Each path below is one point turned by a fixed rotation once a step. After each direction that follows a path, write how fast that rotation turns it, in degrees a step (0 if it stays still).
Each turn is a multiple of 5 degrees from 10 to 175, or 0.
Each row of a path follows its step; steps can be skipped.
Rotation 1:
step 0: [ 18.1 -25.8   1.9 -11.0 -18.9  16.8  10.1   8.3   7.9  30.6   3.2 -12.4
  10.2  12.0  15.9   4.8   0.6  11.7 -19.0  24.9   6.3   0.3  -1.1  20.4
   3.4 -11.1  17.2]
step 1: [ 13.0 -25.1  19.9  -8.8  -7.0  21.6  13.3  15.7   0.6   5.9 -16.1  -7.3
 -11.4 -16.0   5.6  12.6 -13.7 -24.1 -17.0   3.4  18.2   3.6 -10.4   5.5
  -3.4  17.5  30.1]
step 2: [ 10.8  -8.8  30.3   2.3  -2.9   5.7  18.7  25.6  11.6  -9.9 -22.2 -11.1
   9.9  14.4  15.3  -9.4  13.7  -3.1   1.0  19.6   7.6  13.7  19.7  26.8
   3.8   2.0  19.3]
step 3: [  8.5 -45.4   5.8  -7.7 -11.7 -10.8  14.3  -7.6   5.5   4.8 -13.5  -7.6
   7.6  -9.9   5.4  15.5  15.4  -9.0   5.3   1.8   7.3   2.9   3.8  29.7
 -14.5 -15.4  20.7]
step 4: [ -2.2   0.9  24.0  -1.7  -0.3   0.1  15.0  21.3  15.7  -9.0 -37.4   7.8
  -1.1 -31.2   4.1   8.7   4.2 -23.3   5.0 -12.6  -2.5  14.3 -10.0  21.5
  -7.8  -6.2  13.3]
step 5: [  3.5   0.1  -6.5  -7.6  -5.4  -2.4  12.9  21.5  15.5   1.8 -14.1  -4.7
   2.5  -6.0  -2.1 -17.1  32.8   0.3  -1.1   6.6 -10.5   8.5  13.2  44.0
 -16.3 -21.3  -3.0]
step 6: [  4.8  -9.8 -14.2 -10.7 -28.5  15.0   7.8   0.1  -9.7  19.0 -14.9  14.7
  -3.7 -22.1  -7.5  16.9  10.1 -22.0   0.3  -3.3 -19.7   2.8 -11.6  22.9
 -17.8 -20.6   9.4]
step 7: [  4.8  21.6   2.7  -0.9  -4.4  25.9   9.3  33.5   5.4  13.0 -28.8   2.0
  -6.5  -8.5   6.9  -2.0  -4.5  -0.3 -24.3  -3.4 -22.4  11.1 -17.0  21.0
   2.4 -15.9   2.8]
step 8: [ 15.9 -13.8 -17.2 -17.7 -14.9  22.6  12.5  19.2 -12.2  18.2  -1.3 -14.0
 -23.4  16.4  -0.7 -11.3   7.4   1.0 -18.2  13.6 -10.5  -3.0   5.6  27.8
 -19.0  -4.1  -0.7]
step 9: [ 12.3 -15.4  11.7 -11.0 -28.9  31.5  10.9   9.6 -23.3   9.8 -21.1   4.3
  -5.0  12.1  19.1  12.3 -16.8 -19.5   0.7   2.6  -9.5   9.8 -13.6   5.6
  -0.1  -3.1  12.8]
step 10: [ 12.7 -22.7  14.0 -11.4   0.7   8.9  18.2  24.5  12.8  -0.5 -21.4 -14.2
  -0.9  11.6  28.3 -16.7 -19.3  11.9 -22.1   5.1  -4.0   7.3  -5.9  18.7
   5.3  -8.1   4.0]
step 11: [ 12.5 -35.8  14.3 -26.7 -17.3   7.1  19.1   5.7   7.0  -3.7  -8.1  -6.0
 -21.5   0.6  13.3  -9.6  -1.7 -18.4  11.4  11.0  10.5  -4.6   6.0  14.6
 -25.3   9.5   4.6]
Speeds:
[ -3.3   7.9  -7.1  15.7  -0.7  -4.0  -2.2   1.9  -5.5  -3.6  -1.1  -7.0
  -5.4  -3.2   0.4  -0.3   6.0  -3.2   5.0   0.3  -4.6  -5.7 -12.0   6.7
  -5.1 -10.9   1.1]  35
[-0.6 -1.1  3.0 -3.5 -6.3  3.3 -3.9 -5.6 -3.2 14.3  4.6 -1.3  4.7  6.3
  5.3 12.1  6.9  3.1 13.7  1.6  4.4 -0.1  0.7 -1.5 -8.5 -6.4 -3.3]  125
[ -0.3  -1.8   4.4   1.9   4.8  -5.5   1.9  -3.3  14.0   7.8  -4.6   1.1
  -3.7  -3.5   0.6  12.9 -11.2   8.6  -5.7  -1.1  -6.1  -6.5  -9.0  -2.1
  -0.3  -4.4   1.4]  115
[ 7.9 11.0 11.3  4.6 -2.1  5.0  7.7 -9.5  2.4 -1.8 -1.2  5.3 -5.4  1.9
 -4.1 -3.5  0.8  2.0  3.6 -0.9  3.9 15.3 -8.9 -1.8  3.6 -3.2 -1.9]  140
[ -7.2  -4.9   7.5   7.1   6.1  -3.0   8.8  -4.7   7.2   4.1  -5.5  -2.8
   6.6   1.4  -5.2  -3.9   4.8 -13.2   2.0   2.9  11.8  -7.9   3.3  -2.2
   3.9  -4.1   1.5]  35
Rotation 2:
step 0: [ 10.4   5.6  12.1   8.6  20.0  11.9  23.1 -10.1  17.5  25.8  -7.9   4.0
  14.5 -27.5 -20.0 -15.8   1.0 -26.4 -12.1  15.1 -30.4   4.5   2.8   4.5
   9.2   4.9   5.6]
step 1: [ -9.2  14.3  -5.3   8.3  18.5   9.4   8.7   6.5 -20.2   3.8  -6.5 -16.2
  -2.1 -10.2   3.7 -16.8  -0.1  16.1  -6.1  26.8 -25.6 -15.8 -15.0 -42.2
 -18.9   6.7  13.2]
step 2: [  1.7   0.0  15.3  18.1  22.2 -18.2  10.3   6.3   9.9  14.9   5.2 -17.9
  -9.1  -6.3   9.1  -9.9  -4.1  10.6  23.7  13.1  20.1  -3.9  10.7 -30.2
  -2.9 -13.7 -36.6]
step 3: [ 13.3  -7.8  24.0   3.3  15.9  14.8 -11.4  -6.4   4.9  39.8  15.3  16.2
  -2.6  -6.5  -6.5   9.0   0.5  26.6  29.0  -6.7  -4.8  16.5  16.8  -6.1
  -4.2 -10.0  17.8]
step 4: [ 11.7  15.7  21.4  -4.9  17.2 -35.3   6.7 -11.2   2.4  25.8   3.1  -2.5
 -14.9 -19.0 -20.7 -11.4   8.3  -4.3  -8.0 -10.9 -27.7  -4.1 -18.1   3.5
  12.6   9.0  20.5]
step 5: [  9.8  15.9  16.3   5.2  -6.4 -15.9  13.5   9.4 -15.7  -3.7   5.4  12.8
  -9.7  22.7  -5.0   5.5  15.4  23.2  -2.6  27.8 -12.5 -15.0 -13.7 -33.5
  -5.2  28.3  -0.7]
step 6: [ -6.6 -20.4  22.6  16.3 -15.0 -22.0  20.9  26.7   7.9  22.8  13.3 -31.8
  -2.2  19.8  -4.1   3.4   7.3  14.3  12.2   7.7   6.1  -2.0  22.1  -3.2
  12.1  -4.0 -12.1]
step 7: [ -2.4  15.2  12.4 -10.1 -14.8  -1.7   4.3  13.5  13.4  34.3 -11.7  11.7
   8.5   7.9 -15.3  14.2 -13.9  13.8   0.3 -28.2   0.4  11.3  30.5 -12.5
  -4.9   0.6  28.5]
step 8: [ -3.6   5.4  12.5 -33.0  -0.8 -26.4  10.8  -4.7  11.3  21.3 -38.8   3.0
 -14.3   4.3   0.9   0.3  13.4 -12.3 -13.6  -0.1 -34.9  15.0  -9.4  -4.1
   7.0   7.9  -4.9]
step 9: [ -3.2   5.8   4.6  24.5 -12.9   3.3   6.0  12.7  -2.6  -0.1  -0.8   8.8
 -11.3  24.2  -6.4   7.9  25.3  -4.1 -28.7  14.0 -28.1   5.7   0.4 -26.3
 -33.0  -6.5 -17.4]
step 10: [ -9.5   8.2   9.0  -8.8  -8.7  -9.8  19.0  21.4 -14.1  13.2  24.8 -29.8
   0.7   5.8  14.1  14.9  -8.3  10.1  -4.9  -7.0  -8.3   8.4  11.8   0.7
 -10.8 -42.2 -17.3]
step 11: [-14.3  34.1   0.5  -4.4 -14.4  -1.4   5.5 -10.1   9.3  24.3   3.5  30.9
  -3.5   0.6  -5.4  23.3 -18.7 -13.2  27.5  -4.5  -9.3   8.9  15.6  -2.5
   4.2 -23.5  -0.1]
Speeds:
[-0.3 -6.7  2.8 -1.9 -6.0 -1.2 -4.7 12.4  2.6 10.3  4.4  6.8  3.6 -3.0
 11.6 -1.4 -7.3 -4.0 11.8 -5.6  7.7 -5.4  3.7  0.3 -1.6 -6.0  0.8]  90
[  6.3  -4.8  -4.8  -4.0  -1.1  -5.8  -6.7 -12.5  -2.5  -0.5  -8.2  -1.8
  -2.5  -1.7  -7.3   2.6  -2.2  -0.8  11.0  -7.0   1.7   6.5  15.6  -5.2
   1.3  -3.0   1.4]  85
[ -0.3 -15.0  -0.2  11.5   0.1  10.7  -4.6   1.4  -0.7   7.4   0.7   2.6
  -0.1   5.5  -4.9   1.5  11.6  -5.9   2.0   7.3  -6.7   1.5   5.3   6.1
   5.4  -1.0  -2.0]  120
[  0.7  -2.8  -6.7   4.4   7.4  -0.7  11.4  -0.3   0.6   2.2   7.0  -6.2
  -0.8   8.5   3.2   4.6   1.5   6.1   4.1  -4.7   7.5   2.8   6.5   8.0
 -14.4   4.9  -7.1]  95
[-8.2 -5.8 -4.1  1.2  9.9  3.2 -9.9  5.1  9.3  5.3 -9.8 -0.6 -4.3 -3.7
  3.7  2.2 -0.5  7.3 -9.3 -7.5  2.5  6.8 -2.4 -8.4  0.1  2.5 -6.6]  60
[-9.8 -5.0 11.3 -2.8  6.5  1.1 -1.0  0.0 -2.5 -5.6  4.9 -0.1  7.7  9.0
 -7.2 -3.0 -7.8 -5.7  7.4 -8.9 -9.0  3.3 -4.4 -5.3 -2.3  4.2 -5.7]  0
[  3.7  -5.0   2.8  -5.7   0.3  -2.8  10.1   0.5  -5.7   5.7  -1.7 -11.4
   1.2  -8.0  -0.6  -2.5   7.4  -7.9  -1.3  -7.9   6.0   1.9  -6.7   1.9
  11.3  -2.5 -11.3]  175
